One vector is turned by the same rotation once a tick. Each row is the vector after some number of ticks, and that number follows the row.
The counts run from 0 to 619.
[147 130 124 105 117 118 151 109 148 134 120 139  93 102 114 133 141 100
 136 133 105 153 150 109 157 131 101 136 142 132 135 119  90 117 137 107
 142 134 131 135 117 103 120 177 175 173 144  92 167 139 166 135 140  78
 120 154 127 156  33  97  99  95 143 150 168 114 130 158  66 107 147 111
 115 137  75  94 117  91 139  99 138 167 118 123 145]  306
[150 130  96 103 123 101 179 110 147 128 119 150 102 104 121 131 140 119
 123 129  99 135 165 108 149 160 103 123 141 131 127 146  87 121 135 103
 146 119 113 144 114  93 115 182 176 172 118  90 179 161 150 136 134 105
 116 156 145 145  28  84 119 117 148 157 168 104 122 144  72 114 149 119
 124 141  98  94 114 113 125 110 132 176 113 133 138]  437
[162 135  88 108 121  93 158 107 141 138 121 174 100 124 119 133 138 106
 116 122 100 132 161 100 154 161 107 130 136 107 154 156 103 131 134  83
 138 110 110 156 133  86 112 168 168 169 116 113 179 170 142 130 118  94
 134 154 143 150  48 103 128 116 151 171 159 131 114 146  73 114 112 127
 121 141 102  89 111  98 124 130 163 168 112 144 133]  256
[154 120 121 113 116 101 151 113 154 131 126 153  87 127 111 141 142 106
 128 113 101 142 152 102 171 147 119 137 134 107 166 139 109 131 127  88
 128 126 110 168 131  98 115 180 153 149 124  95 166 163 157 129 123  75
 137 140 127 140  44 108 121 108 144 175 166 147 124 147  75 104 114 120
 107 142  90 103 105  78 116 126 175 171 116 128 124]  525
[140 154 106 106 120  96 166 110 160 123 125 124 103 120 101 137 148 103
 128 101  96 151 175  99 143 157 108 127 161 125 129 171 112 132 137  95
 147  96 117 150 128  94 115 187 157 180 119  93 172 156 154 138 138  86
 124 140 132 147  53  89 124 110 134 169 162 111 131 126  74 112 155 121
 121 151  87  97 130 111 129 120 134 168 100 141 137]  573
[147 131 109 107 125 110 164 111 164 131 122 137 100 124 106 135 131 103
 134 100 102 151 157 103 176 159 120 132 144 118 171 153 117 125 134  94
 115 115  94 177 140 107 107 184 153 152 118  81 165 175 155 142 121  74
 132 138 125 135  50 101 122 119 143 178 150 149 118 122  83 108 123 130
  97 149  96 114 110  73 119 126 168 167 120 130 122]  536
[154 140  96 107 141 107 190 102 164 126 132 154 105 120 104 132 128 116
 114 120  97 144 154 112 151 166 118 124 145 118 131 155  86 123 137 113
 114 115  93 146 120  93 121 186 165 165 102  94 184 163 143 143 124  93
 116 142 149 132  43  93 107 120 157 160 150 113  99 132  79 122 150 131
 139 147 105  91 120 103 120 126 133 174 114 134 145]  230
[149 157 109 104 116  98 162 115 152 142 130 130  97 119  96 141 148  94
 153 112 106 164 160  98 156 157 108 135 164 114 150 151 113 132 125  89
 149 111 123 153 133  94 108 167 151 172 150  96 170 151 158 122 128  88
 141 155 134 167  53 105 132  99 144 171 158 131 121 144  78 108 126 125
 116 139  79  87 127  94 138 123 153 162 101 142 123]  319
[161 150  83 104 116 124 139 110 153 132 114 149 107 121 109 129 121 109
 128  98  86 141 155 104 164 161 135 116 149 113 155 165 126 113 166  94
 125 119 109 162 157 115 113 180 180 198 115 110 173 169 163 146 130  68
 123 134 125 141  77 104 112 124 153 168 133 140 121 131  95 112 132 132
  97 166  99  94 127  92 141 122 160 155 121 133 153]  403
[148 139 110 104 120  97 167 111 152 138 128 131  94 112 104 137 153 100
 143 121 110 159 162 106 153 156 100 138 154 124 139 141 102 135 118  94
 148 112 119 146 117  89 112 170 152 163 146  87 169 153 150 122 130  91
 136 161 138 160  35  96 129 102 142 167 168 124 122 144  69 107 131 119
 119 134  82  94 119  97 130 116 145 173 104 137 123]  313
[160 147  92 103 137 140 157  99 163 154 128 143 106 109  88 126 120 101
 145 125 106 162 138 120 168 148 129 123 163 123 156 120 106 113 155 115
 112 133 106 146 136 112 122 168 173 187 143 106 181 151 164 134 126  78
 119 152 131 153  65 108 100 104 169 154 128 134  97 145  89 115 141 146
 118 149  82  86 133  80 150 112 147 149 131 131 158]  481
[153 146  96 113 115  92 177 105 149 137 129 150  99 119 121 131 138 113
 131 119  94 151 169  92 144 168 117 121 152 106 142 163  89 126 135  80
 143 112 112 160 131  85 105 168 167 174 120 113 177 152 151 124 132 105
 137 155 147 153  48 102 126 117 153 159 164 122 122 137  83 104 125 126
 127 138  94  81 129 107 129 125 151 166 102 148 126]  54
[134 127 119 112 121 128 155 106 163 117 116 130  97 103 111 123 126 105
 119 114  97 151 151 115 165 134 118 129 140 137 143 134 103 108 154 121
 112 130 116 153 126 120 122 202 175 167 115  83 163 155 170 155 146  67
 110 128 116 132  46  93  87 108 141 156 158 121 129 132  76 110 160 117
 103 159  88 108 112  87 129  98 140 168 126 116 155]  555
[148 147  97 101 129 122 161 104 170 132 122 130 106 116  90 128 124 103
 132 100 105 158 160 100 177 157 124 126 154 127 165 159 124 123 143 106
 113 105  90 168 143 115 104 182 151 171 120  87 167 172 157 147 123  73
 133 134 121 140  64 103 123 121 142 173 138 144 116 119  85 111 136 134
  98 156  88 112 120  76 130 125 155 160 121 138 129]  542
[152 125 110 102 122 137 135 120 160 135 113 140  94 108 102 131 127 104
 140 110 103 145 140 122 186 137 121 129 140 128 163 125 121 115 148 109
 118 142 113 158 139 121 118 186 179 172 136  86 162 166 173 151 134  59
 110 135 113 139  53 103 102 106 151 165 144 144 119 141  81 111 133 126
  93 155  88 108 113  77 135  99 160 161 135 109 144]  145
[153 150  88 100 130 137 161  97 152 145 115 135 113  99  97 122 128  98
 142 133 108 163 160 103 163 145 109 128 163 143 142 129  97 112 148 122
 131 117 113 138 129 111 116 178 164 195 144  96 167 152 159 144 130  75
 125 150 129 158  57 100 111 111 144 155 138 116 120 142  72 117 150 138
 103 150  74  96 121  84 148 107 123 161 127 147 156]  294
[135 125 115 109 130 117 171 113 167 115 122 129 102 104 108 127 130 108
 122 113 101 151 159 113 165 151 112 126 139 140 141 144  98 113 135 113
 115 119 100 157 123 112 117 202 164 153 107  74 168 161 160 150 137  76
 112 134 125 126  37  87 104 115 143 163 165 121 124 122  73 109 154 120
 112 155  91 116 108  91 118 107 137 175 123 118 140]  556
[158 160 103 111 110 107 144 114 154 117 128 146 100 128  94 146 145 105
 123 102  82 142 166 103 146 148 120 133 154  99 139 171 113 128 150  96
 141 108 116 147 142  98 126 186 167 196 112 115 167 149 156 134 124  64
 138 131 124 148  70 110 110  99 137 173 152 125 125 143  80 117 138 127
 119 163  90  82 135  98 137 130 155 166  96 139 158]  382
[157 130 110 103 124  92 155 113 148 135 127 156  88 127  99 147 149  95
 130 114 109 145 158 105 159 149  94 144 143 115 158 140 110 140 123  94
 141 113 115 152 129  93 122 172 154 159 128  95 175 162 144 130 115  83
 130 152 135 150  45 103 131 101 141 181 164 137 122 150  64 119 114 122
 115 140  88  91 114  91 122 128 159 174 108 139 127]  121
[153 148  94 106 119 141 165 104 155 129 117 137 111 101 103 124 123 123
 129 133  88 151 158 109 159 154 133 118 154 122 128 147  94 107 162 121
 129 129 109 142 133 107 114 186 182 211 118 109 159 153 166 148 136  76
 125 136 128 136  57  94  89 112 143 143 137 109 116 144  87 108 164 133
 111 157  92  93 124  92 146 104 132 164 120 135 166]  30
[161 136  98 111 115 112 142 101 146 150 127 156  91 117 129 124 121 111
 136 116  88 150 141 107 158 144 130 123 145 106 159 135  93 107 152  80
 123 142 127 163 129 106 111 163 193 176 127 120 185 150 176 130 143  84
 119 150 132 162  57 108  93 115 171 146 149 135 121 142  94  98 120 121
 113 142  93  78 134  92 137 108 176 149 127 124 145]  67
[163 153  94 101 142 124 158  95 164 143 130 148 109 111  88 127 130  89
 128 125 109 166 151 107 155 135 108 133 159 134 141 127  93 116 150 115
 113 113 113 132 131 108 126 174 166 182 132 106 185 146 154 143 127  70
 119 147 132 158  62 105  95 107 155 157 137 120 107 143  72 122 145 136
 124 157  75  84 126  88 146 117 121 157 121 146 164]  97
[153 121 108 109 114 118 155 125 153 124 117 155  91 115 119 138 132 126
 132 112  90 124 151 122 178 166 129 119 128 107 159 152 114 120 144  95
 125 139 104 171 137  99 115 186 183 170 115  92 168 178 161 136 123  86
 118 138 125 126  45 100 121 111 154 167 154 143 112 143  92 114 126 129
 107 152 112 104 105  89 119 114 177 171 128 104 133]  6
[151 159  79 102 125 128 164 104 149 132 115 145 115 103 105 121 127 114
 130 124  94 142 163 106 148 151 116 119 161 134 128 154  95 112 163 116
 135 116 115 134 134 110 118 183 182 206 121 106 169 157 161 149 139  83
 116 146 132 146  61  90  99 110 149 150 140 103 123 140  81 118 160 133
 111 157  87  89 131 107 144 107 122 160 117 141 164]  429
[153 145  93 106 115 121 157 107 144 133 114 148 105 101 123 124 131 118
 126 129  90 141 156 111 149 144 111 120 149 128 126 141  87 109 156 108
 141 130 131 134 124 105 119 178 190 199 129 111 170 151 165 142 147  87
 110 147 129 153  49  91  96 107 150 145 153 102 125 152  79 110 154 124
 117 152  89  84 127 109 145  99 130 167 118 131 168]  435
[158 149 120 110 107 119 136 115 153 142 125 134  90 115 105 135 142  96
 153 107  99 161 146 113 163 140 122 137 154 108 153 134 119 120 143  85
 137 134 130 155 138 107 119 168 173 176 154 107 169 144 184 125 142  72
 130 148 119 167  59 114 107  98 160 164 156 142 129 146  88  98 122 120
 110 149  79  85 131  87 145 104 169 156 114 116 141]  326
[140 130 114 104 136 128 175 120 163 121 115 124 103 108  94 135 132 111
 136 116 106 148 160 118 177 157 113 127 142 139 144 138 113 119 130 119
 124 121  95 154 118 111 116 195 161 161 123  69 161 171 156 148 130  81
 115 141 125 126  38  85 119 109 142 168 155 123 110 132  79 114 152 130
 109 151  88 117 108  86 121 106 139 177 124 117 129]  157
[159 141 112 110 107 120 128 107 154 132 124 146  95 122 106 134 134 102
 140 108  97 149 150 100 171 139 128 136 148 107 166 145 122 123 150  92
 125 125 119 161 146 110 114 177 172 182 135 110 164 154 171 134 127  57
 141 130 115 155  68 120 103 105 145 170 143 153 130 148  80 100 122 124
  92 152  82  92 125  70 141 121 174 160 118 133 150]  528
[145 137 116 112 106  98 141 117 151 119 120 140  84 114 121 139 145 111
 123 100  88 135 151 111 143 145 113 132 139 114 133 154 106 122 143  87
 146 129 134 148 128 103 125 184 190 170 119 102 173 148 180 132 150  78
 108 140 127 156  42  97 103 104 146 158 173 122 137 136  80 104 139 105
 113 153  93  86 124 113 129 103 157 169 107 106 144]  581
[150 154  74 100 129 131 160 104 157 135 111 144 113 107 107 123 115 113
 124 108  91 142 160 107 164 163 132 111 159 127 149 169 117 115 164 108
 122 112 100 160 145 120 110 180 175 197 110 107 174 174 160 149 131  80
 116 138 131 140  70  95 116 124 155 161 128 125 118 127  92 118 146 138
 100 162  94 101 127  94 140 120 145 156 128 134 157]  413
[143 127 122 110 121 132 159 118 164 117 118 130  98 107 102 133 137 113
 132 119 101 147 153 123 172 141 115 132 140 140 137 129 102 115 142 122
 125 140 113 145 117 110 122 201 173 172 128  75 158 159 169 149 139  67
 111 133 114 131  39  90  99 102 140 157 158 121 122 141  76 112 160 121
 105 154  88 108 108  89 132  97 140 174 127 107 145]  161
[150 128 125 112 129 111 158 119 169 134 129 131  85 120 101 139 131 108
 144 104 105 156 139 122 174 152 129 132 143 118 162 132 113 118 131  96
 116 134 107 167 133 107 114 179 167 142 131  78 179 162 172 132 132  80
 114 147 128 145  42 103 115 106 162 165 157 147 114 129  89 105 125 119
 114 143  94 101 116  85 123 108 174 162 124 101 123]  338
[138 142 115 109 119 107 178 123 158 116 124 119 100 111  98 144 151 110
 134 110  97 150 169 112 154 159 110 132 154 121 126 162 102 130 126 105
 144 109 104 148 120  92 115 194 157 172 123  83 157 157 156 134 131  91
 129 138 132 140  38  85 123 102 131 167 162 115 121 141  78 114 153 123
 123 146  90 100 121 101 122 113 133 181 102 127 133]  173
